In the rows, 128 means zero.
One turn moves each row of this set onto another row. After a few examples, where does it send each row asked below?
mobo: [107 140 108 120 149 133 133  76 156 156 109 137]
Kovo: [143 129 148  92 134 184 140 100 155 149 112 163]
Mero: [132 135 109 109 105 145 111 131 111 147 116 142]
nuti: [118 137 158 113 123 173 113 126 156 128  92 165]
Mun: [143 145  82 111 126 145 146  94 160 137 121 147]
Fom: [141 141 104 134 152 151 147  96 150 124 114 157]
mir: [123 102 136  69 124 153 115  77 134 118 109 119]
Kogok: [101 130 107  85 167 151 113 129 145 128  87 146]
kat: [100 144 140 110  96 145 102 103 123 139 102 141]
ked: [120 124 119 102  94 132 116 105 109 129 107 159]
numeg: [148 144 160 103 126 172 140 108 147 146 100 146]
Bufez: [133 118 107  80 163 158 119 110 163 100 109 165]
Fus: [132 111 161  90 133 144  84  95 153 127 119 130]
vetu: [123 135 136  73 102 178 134 101 155 141 105 163]
doko: [ 85 128  90 109 151 151 106  94 137 132 118 138]
nevip: [122 132 108  98 153 157  95 109 183 108 127 157]
Tor: [106 121  84 107 143 155 132 132 158 142 103 123]
Zipe: [115 143 104 103 142 137  92 109 176  98 116 150]
Bego: [143 126 135 115 112 125 133 128 126 113 112 124]
Gulav: [105 121  84 109 152 153 122 121 144 134 124 115]
mub: [127 132 118 124 160 143 155  87 161 117 111 150]
Selip: [122 103 163  80 132 141 122 105 129 108 105 138]
tufe: [147 124 140  83  95 157 137 107 165 151 102 135]
mep: [146 147 105  84 140 117 125 110 172 115 118 153]
senof: [110 113 148  99 120 153 110  95 170 139 123 105]
sotun: [118 130 133 105 108 135 115 136 118 149 125 127]
sibub: [124 115 142  84 138 144  88  83 139 115 134 123]

tufe turns into Selip
sibub turns into Mero
mir turns into ked
Where do these go?
Zipe turns into Tor
Gulav turns into Fom
Kogok turns into mobo
Bufez turns into doko
Fus turns into sotun
Bego turns into nuti

One turn moves each row of this set onto another row. After a few examples, where does it send each row asked below?
Kel: [123 147 127 152 109 148 182 156 138 142  90 135 116 143 106 156 108  87
 162 133 134 143 130]
tidol: [119 147 128 128 105 113 143 159 155 162  99 153 127 116 119 138 103  92
 117 135 153 139  97]
mos: [101 116 125 153 110 103 158 164 105  86 111 125 115 156 116 122 149 118
 140 178 105 141 146]
zibe: [102 126 107 153 106  72 164 145 130 100 112 120 111 152 102 116 142 124
 134 159 138 118 128]
Latup: [113 127 124 139 118 153 145 160  87 139 124 169 126 163 121 175 108  86
 143 148 139 135 126]
ter: [118 105 104 107 122 115 160 138 133  97 164 153 137 144 121 124 117 127
 116 168 122 128 138]
sabur: [123 140 131 149 116 161 159 149 141 130  84 141 103 142 101 156 109  97
 159 130 118 148 120]
Basud: [112 116 125 104 112 139 150 141 130  99 155 155 153 128 113 119 112 129
 108 169 123 141 136]
Remeg: [ 95 117 118 142  93  85 143 132 122 108 104 123 107 141  85 115 143 131
 134 155 149 132 133]
vetam: [108 125 134 129 123 152 130 140  98 130 114 173 124 166 119 173 103  95
 141 137 132 128 110]
Luri: [128 117 146 156 118  99 141 159 104  98  98 116 126 134 107 108 155 121
 134 171 118 149 133]
zor: [131 104 123 153 125  98 120 155  82 108 124 132 136 150 104 133 143 129
 124 174 143 130 130]
deku: [141 145 122 120 141 112 160 136 133 100 151 126 152 126  99 109 138 125
 109 150 144 140 116]
Tozun: [101 133 137 135 125 143 128 148 101 136 111 178 122 167 125 169 104 103
 129 144 156 133 124]
Bitif: [130 136 119 134 127 129 188 148 130 102 133 112 162 151 113 143 129 117
 146 155 113 149 156]
Zufof: [141 110 112 121 111 123 134 159 138 160 122 182 112 140 135 134 124 109
 123 148 121 178 102]
fakob: [122 152 138 131 121 117 157 153 119 133  97 150 135 163 133 138 143  85
 147 130  98 164  81]
kigo: [142 105 112 129 107 131 131 159 129 151 119 175 114 139 129 140 120 102
 132 147 101 164  87]
Tafo: [106 126 124 162  98 111 144 173 104  99 100 119 124 142  96 118 154 124
 134 175 115 159 133]
gikib: [126 139 131 147 119 162 160 159 147 140  87 147 109 147 110 156 105 107
 151 139 134 164 140]
sisok: [120 154 101 129 125 105 173 138 139 103 160 130 140 122  98 114 140 115
 107 143 140 140 118]
veza: [120 146 133 140 114 149 146 171 140 149  81 131 110 130 106 158 114  90
 147 139 140 162 132]
Pem: [104 136 141 115 124 151 124 158 106 145 112 163 130 145 123 171 103  87
 128 143 150 142 128]
bagog: [113  96 102 150  99  93 126 158  95 120 120 136 136 163 100 141 139 137
 131 176 138 137 130]
Banib: [115 162 112 118 136 122 147 133 123 138 123 157 106 165 103 150 145 101
 134 115 162 166 104]
Lenaf: [112 157 106 122 124 119 151 139 104 141 142 164 108 151 102 148 140  83
 128 122 160 144  93]
zupe: [114 102 105 156 111  97 129 162  82 113 141 146 137 152 115 145 137 121
 119 175 132 128 134]
tilad: [115 146 134 150 102 110 152 151 159 151  88 166 114 128 123 126 103 104
 121 137 149 136  96]
denu: [103 124 114 156 102  73 158 129 125 113 114 122 116 136  95 125 135 121
 131 147 154 112 135]
dedu: [124 115 130 155 116  82 140 134 118 110 103 117 120 133  90 116 137 131
 131 157 158 117 131]
nutar: [119 156 105 123 120 115 171 144 144 105 150 130 168 138  97 119 126 129
 109 153 142 139 112]
disa: [125  94 115 114 114 125 155 136 129 111 160 155 139 124 122 130 111 123
 115 166 119 135 151]
bab: [134 110 118 114 107 116 123 170 126 169 110 162 120 134 131 148 126  94
 130 148 125 175 108]
Zali: [133 101 124 119  99 126 148 160 120 157 124 178 116 134 139 133 121  88
 136 153 104 165 110]
Bubon: [113 152 102 127 128 113 182 141 148  87 152 127 133 139 102 115 131 120
 117 153 133 130 127]
tavur: [119 127 117 140  93 106 161 142 149 160 110 167 107 121 116 132 102  92
 129 134 150 122  99]
fav: [108 152 118 109 127 116 130 141 117 149 115 147 105 147 102 156 141  88
 132 120 166 161 107]
pumo: [118 150 107 121 129 119 142 127 117 136 125 156 107 163  98 153 141  96
 140 111 146 148  83]
gidi: [114 153 147 128 122 112 152 160 113 137  95 159 134 168 144 135 146  91
 139 139 114 176  98]
noku: [107 103  99 156 109  94 137 163 102 102 135 143 118 154 110 134 130 128
 120 180 133 117 132]
mag: [128 127 113 128 125 128 185 157 140  93 137 124 154 156 122 132 122 123
 138 169 104 141 148]
Pebet: [144 102 133 112 130 128 148 136 131 106 147 143 151 122 115 117 114 131
 116 166 128 137 140]
vetad: [121 131 131 110 117 128 182 137 140 102 126 122 173 155 113 132 120 127
 142 157 116 148 147]
levan: [106 125 138 161 104 103 161 162 107  97 103 120 123 133 117 114 153 109
 137 169 101 152 144]
misu: [115 157 139 129 113 115 173 157 113 136 106 148 120 150 129 126 154  73
 146 131 109 172  98]
Fopap: [115 156 147 107 123 114 150 159 123 147  96 142 141 150 136 144 141  79
 140 132 123 174 105]
Gezo: [147 132 135 126 142 133 171 141 129  98 128 112 166 143 106 131 124 126
 137 156 129 142 147]
faz: [119 140 125 147 102 122 147 143 154 144  99 166 111 123 113 131 100  98
 124 130 135 123  80]

mag turns into zibe
kigo turns into fakob
veza turns into tidol
Where do these go?
gidi turns into Banib
disa turns into levan
Zali turns into misu
zor turns into Gezo
vetad turns into Remeg

One turn moves each row of this set onto another row. After a few examples, where does it send each row asked below?
gez: [ 88 111 170 142 174 134 114 145 121 115 157 104 121  97 111]
nipa: [ 92 110 175 136 184 122 111 149 123 117 154 112 130 107 115]
Denev: [135 109 121 114 112 133 157 134 109 132 145  95 114 130  94]
ges: [ 88 106 166 144 177 120 123 140 109 104 140  86 123 100 111]
dov: [112 133 102 131 147 126 157 139 118 148 179 120 103 121 112]
mazu: [143 101 106 123 127 141 167 131 137 127 143 101 138 114 117]
mif: [ 88 121 174 137 165 120 121 139 110 104 137  86 119 113 121]
sot: [143  98 107 122 157  98 182 122 130 117 172 114 123 126 100]
Zoda: [ 91 106 170 140 185 111 119 144 109 107 137  91 129 107 114]
Vep: [143 107 133 103 134 104 146 147 111 144 134 113 133 155 102]
vez: [150 100 102 117 137 128 164 134 137 118 143 112 150 119 124]
Meko: [ 95 120 156 134 164 120 128 132 108  73 147  90 126 100 126]
lef: [146 100 123 117 146 117 155 144 140 149 129 114 150 140 123]
pobo: [133 101 130 130 155 102 174 130 132 157 158 107 110 140  91]
Gutod: [ 96 106 166 136 190 104 119 144 109  96 140  97 137 108 118]
Maki: [135  98 109 129 146 111 184 120 129 126 172 104 111 121  93]
Nipo: [113 134 111 129 154 118 152 145 120 161 172 123 105 133 113]
Soked: [152 100 111 113 146 116 158 139 139 129 136 118 157 132 127]
reg: [ 99 109 167 130 189 112 111 149 121 102 156 121 141 107 121]
mot: [100 118 157 127 174 108 123 135 109  72 145  98 136 108 131]
fep: [100 110 156 130 186 116 116 144 120  86 164 120 141  97 123]
pog: [124 131 103 118 166 100 152 146 119 141 175 139 124 137 123]
bomik: [ 98 105 157 134 187 105 123 140 108  83 144  97 140 101 120]
sozop: [150 105 107 100 128 109 158 135 107 103 150 116 139 133 108]
panut: [143 107 107 108 115 127 161 131 107 109 152 103 125 123 101]
ros: [ 97 109 152 135 176 129 120 139 119  84 168 112 133  88 118]
gezen: [139  99 127 123 164  88 173 132 132 148 159 116 122 145  98]
tif: [ 96 106 152 138 179 114 127 136 107  80 149  92 133  93 117]
Dazi: [118 133 112 123 162 105 149 148 120 157 170 134 116 140 118]
feder: [151 106 120  97 138  98 150 143 109 121 141 120 144 149 109]
dut: [140 103 126 124 136 130 157 141 140 158 128 104 139 135 115]
Bal: [130 100 121 133 146 113 180 124 131 146 165 100 104 128  88]
fedi: [ 89 120 163 138 160 127 125 134 109  88 143  83 118 102 122]
Kef: [119 132  93 126 150 121 159 137 117 129 183 127 111 116 117]
Dob: [135 109 133 112 121 122 150 143 111 150 136 101 118 146  95]
taf: [138 102 117 127 126 143 162 135 140 147 136  97 132 122 113]
fufib: [ 98 118 167 128 179 101 119 141 110  87 138 102 138 117 132]
Basi: [ 91 111 159 141 170 137 120 139 120  97 164 104 122  87 113]
Viti: [125 132  93 120 159 108 157 140 117 127 182 135 122 125 122]
paz: [145  99 116 119 165  86 176 128 131 127 165 121 129 139 102]
led: [ 94 120 176 132 175 109 118 142 110 102 133  94 128 121 126]
Rebab: [ 91 106 158 143 174 122 126 136 106  90 146  84 124  92 112]

sozop turns into panut
Dazi turns into pog
Where do these go?
fep turns into ros
sot turns into Maki
mot turns into Meko
Rebab turns into ges
mazu turns into taf

One turn moves each row of this set onto another row. After a few examples, where does it send each row asked below?
pekib: [138 166 104  66 107 131 172 106 173  77  96  98 122 126 139 151  94 144
 105 146 109 124]
rem: [126 160 104  67  91 129 163 110 172  64 102  98 117 148 145 163 106 156
 118 134  96 122]
kuz: [145 134 133 104  90 155 144 142 130 112 120  60 146 130 140  94 149 127
 131 144  89 157]
leti: [177 114 121  92 118 161 160 120 141  90 138 122 128 116 141 152 135 141
  97 129  92 117]
Sib: [131 163 101  81 109 134 154 113 184  69 100 104 106 150 145 155 102 127
 109 140 109 112]
dakiz: [145 136 130  93  87 150 144 132 137 112 116  72 145 140 151  84 162 145
 125 159  92 142]
bobib: [170 135 127  92 104 183 151 122 138 100 129 125 143 120 155 155 117 133
 100 114 106 115]
Mam: [129 160 104  67 115 130 163 108 195  83  94 104 113 136 143 153 106 143
 122 137 109 113]
Rik: [ 89 131 130  80 120 146 126 124 170 108 117  65 136 156 148 155 131 133
 150 163 102 154]
nus: [100 121 127  96 137 138 130 120 179 120 126  61 122 143 158 150 110 137
 133 157 100 160]
Tisa: [115 170 101  80 105 142 154 119 180  65  96  97 122 137 143 157 105 125
 122 127 114 119]
lig: [ 97 126 130  81 116 132 132 144 171 111 127  62 118 143 155 155 112 131
 126 157  78 169]
kar: [173 125 126  89 106 172 157 124 159  98 125 132 132 134 141 140 136 140
  93 117 108 100]
gugop: [149 135 138  96  85 167 145 151 138 123 120  81 146 142 153  95 159 133
 127 137  79 153]
zop: [178 123 124 101 103 176 156 123 138  97 126 123 124 130 150 140 122 128
  96 106 100 124]
tegol: [ 94 131 125  92 124 155 136 132 177 125 113  76 116 140 155 149 106 144
 126 160  91 179]
febo: [ 98 143 117  92 128 151 120 136 177 120 116  62 124 143 144 153 129 135
 132 171  98 168]
Ribib: [150 138 133  94  83 145 130 132 136 124 134  68 135 138 135  99 162 135
 121 141  74 137]
pano: [173 145 122  90 112 177 137 119 146  99 131 129 127 123 155 135 126 146
  82 114  94 124]
Kug: [126 157 108  75 102 126 162 121 190  78  99 112 108 141 126 149 103 137
 106 134 102 111]
faro: [127 171 109  68 101 133 164  98 180  73  94 100 120 134 141 136  98 136
 121 120  96 125]
fabem: [105 121 127  86 116 134 122 141 183 119 117  73 123 156 137 157 111 148
 141 170  90 154]
tez: [122 163 126  66 116 137 145 110 179  69  98 107 115 127 149 155 100 137
 123 134 108 106]
rab: [101 126 131  86 118 138 134 139 181 123 112  65 136 155 161 153 121 150
 142 167  95 161]
tovav: [146 142 134  91  76 159 129 132 141 134 117  74 135 134 152  83 144 133
 125 147  92 136]
kezeg: [185 138 111 106 118 181 159 111 138  95 141 108 129 127 140 140 127 135
  95 132  97 129]
dedi: [178 124 126  99 100 180 157 123 152 101 136 121 127 143 140 149 129 129
  85 115  88 122]
Koma: [102 135 127  82 125 130 128 134 179 118 107  73 129 151 141 154 119 135
 133 181  89 161]
zusan: [151 143 137  84  86 168 133 137 131 134 113  80 143 122 142 103 162 147
 119 154  93 149]
Mal: [176 117 124 102 120 179 150 116 152  95 132 122 148 122 153 145 126 120
 104 133 100 111]
Karob: [123 166 100  82 101 146 168 101 184  65  85 107 131 144 136 149 115 144
 121 137 101 126]
Bap: [152 125 144  85  90 172 130 140 150 139 124  82 132 139 135 101 163 131
 116 135  85 144]
Kinob: [176 126 123  94 122 182 158 116 142  94 139 127 144 130 158 145 118 137
  96 131  83 135]
dun: [152 119 141  85  74 161 139 148 142 118 111  74 137 144 137 102 159 135
 127 147  81 153]
Seges: [180 139 115  96 118 180 159 119 155 101 138 127 124 129 147 139 127 128
 100 112  89 118]
ponu: [148 128 143  92  82 157 135 135 130 134 111  83 148 140 137 107 155 143
 130 143  81 159]
Kuga: [135 129 124  87  93 167 136 140 134 120 121  85 145 139 146 101 173 137
 112 140  91 166]
Piv: [103 136 130  90 117 133 132 128 170 117 120  57 143 144 152 157  95 143
 136 162  97 162]
Som: [ 97 135 131  76 110 152 122 147 186 116 110  71 120 159 142 141 122 137
 140 158  82 169]
medem: [117 150 109  72 109 143 154 129 194  68  96 116 122 154 141 162 102 147
 120 138 106 119]

kezeg turns into kuz
zop turns into ponu
Ribib turns into lig
Where do these go?
Bap turns into Som
dun turns into fabem
Mam turns into Seges
Rik turns into tez
dakiz turns into nus
bobib turns into zusan
tovav turns into tegol

One turn moves each row of this set onto another row. After a few examples, where does it send each row asked below?
Gisir: [126  87  74 137 124 144 153 145  79 169  86 119 136 129 130 118 126  85
 119 166  82 119 141  87 144 139]
Ledod: [114 112 114 119 139 116 162 113  80 135 111  90 115 145 130 109 160 120
  99 147 109 118 143  89 118 126]
Seguf: [150 144 115 148 164 144 156 126  94 145 158 172 116 147 110 122 148 133
  93 146 144 131 144 114 107 116]
mel: [155 120 107 152 140 107 129 185  95 151 127 106 154 140 123 115 149 115
  94 168 124 132 137  77 129 118]
Makem: [166 137  74 146 145 153 167 135  78 139 123 147 106 126 163 100 165  78
  91 157 125 116 157  75 138 124]
bamo: [ 99  96  87 130 119 166 152 113 104 132 155 144 115 115 112 103 123 123
  97 140 133 140 146  88 116 133]
mip: [154 130  95 166 109 154 140 133  92 170 144 155 119 105 123 108 129  86
  63 128  98 135 173  98 125 118]
Vipi: [150 104 110 152 122 131 115 131  80 166 116 164 107 152 117 106 140 113
 145 162 121 128 109  85 135 103]
sig: [144  93 115 149 127 149 165 178  99 154 165 135 126 152 131 131 130 102
  86 169 133 129 171  92 102 100]
gosun: [129 105 120 137 118 159 151 115  80 174 106 143 121 120 169 121 150  96
 138 174 132  98 125 100 119 130]
kozi: [151 135  98 141 145 153 127 160  62 146 109 128 102  97 167 114 142  99
  77 145 101 120 155  81 139 133]
Madig: [137 107  74 140 158 161 137 148  67 155 126 132 152 155 114 113 147 103
  97 130 123 135 137 125 163  85]
pibab: [128 109 108 129 130 152 149 179  81 170 122 142 132 159 120 146 106 136
  91 163 125 123 182  81 123 117]
botez: [167 113 107 124 136 185 142 105  91 169 150 111 124 122 122 106 150  96
  91 159 101  93 169  90 119 112]
Zulo: [149 111 108 121 142 160 145 128 115 191 112 154 141 145 116 115 150  93
  86 136 120 102 139 120 104 167]
zut: [110  97  97 151 128 137 127 165  80 149 111 145 126 162 153 133 146 124
  82 137 143 159 114  83 126 121]
siv: [135 144  83 167 138 167 157 112  83 193 145 119 155 143 147 139 131 117
  91 158 110 113 124 102 132 120]
pazo: [156 100 104 130 145 157 145 126 107 189 117 150 120 135 130 126 164 120
  93 111 104 149 133 110  82 133]
Mupit: [138  95 108 104 158 165 138 155  90 161 139 153  90 174 117 112 126 111
 104 126 129 112 129 122 120 130]
tobi: [140  84 119 154 134 151 103 123  82 142 122 142 129 143 106 116 142  93
 107 193 109 112 110  88 133 127]

pibab turns into tobi
kozi turns into Zulo
Where do these go?
Gisir turns into botez
Madig turns into Ledod
Mupit turns into mel

One turn moves each row of this set onto another row. After a few examples, where does it send each row asked below?
Vupe: [117 136 112 147 125 122 121 111  94  81 120 136 137 120 115 111 122]
Dida: [152 145  97 111 117 110 130 134 109 122 122 124  95 158 149 129 131]
vodus: [140 124 110 110 131 113 108 128 113 115 118 111 103 163 155 130 101]
vezo: [153 130 108 132 121 100 135 129 117 107 124 146 130 134 140  99  92]
Tovaz: [125 134 115 104 135 142 127 133 105 113 111  97 129 146 130  88 139]
lek: [134 116 141 123 131 109 114 132 161 167 108 132 127 121 127 161 151]
Lev: [140 139 137 139 125 112 124 122 169 141 123 144 133  94 125 162 129]
Ves: [105 131 123 106 140 135 110 131 103 106 113  90 121 151 137 112 129]
kika: [123 135 120 133 128 122 134 127 102  97 118 132 148 124 120  81 119]
Dupon: [102 129 137 132 135 120 118 120  98  86 127 122 142 129 123  99 111]
Veba: [110 134 127 134 126 114 141 123  86 102 124 135 140 129 108  97 142]
Kuv: [126 113 152 115 131 143 121 138 149 169 116 129 137 119 127 145 162]
velo: [121 142 105 107 132 127 128 127 100 114 115  97 112 151 123 110 164]
gofi: [116 142 161 137 115 134 117 137 154 142 120 140 139  94 124 146 145]
giduv: [115 126 160 123 126 137 119 143 146 168 115 129 136 121 126 148 155]
kaduf: [133 125 122 138 126  95 118 124 110  95 130 138 124 138 140 121  82]
gamud: [110 140 116 121 123 159 116 127  91 103 117 105 123 143 132 116 141]
fopo: [139 118 102 114 124 134 116 129  93 131 117 117 104 165 148 135 120]
pup: [147 116  99 142 125  99 120 114 100 110 122 150 121 143 134 135 100]
gefin: [118 136 163 133 122 147 129 137 150 145 124 142 148  97 122 137 150]
sovu: [139 116 131 122 138 114 124 124 161 169 114 127 128 121 126 169 143]
Bim: [114 121 155 117 130 146 129 136 141 172 118 123 138 117 125 153 153]
Mur: [136 140 141 140 120 107 118 129 171 143 117 142 131  99 124 160 139]
fonam: [140 136 141 139 123 117 124 128 171 136 124 152 135  94 126 150 138]
Votu: [146 135 118 139 109  97 141 130  99 110 136 161 123 136 135 113 111]
tasik: [158 128  96 105 130 118 128 137 117 126 115 112 113 159 150 108 113]
forab: [150 117 132 124 134 111 118 127 166 163 114 137 125 119 127 160 151]
piruf: [116 142 158 138 121 145 129 133 151 143 127 139 144  91 122 147 139]

tasik turns into vezo
gofi turns into giduv
Where do these go?
kaduf turns into Dupon
piruf turns into Bim
pup turns into Vupe
gefin turns into Kuv
velo turns into Dida

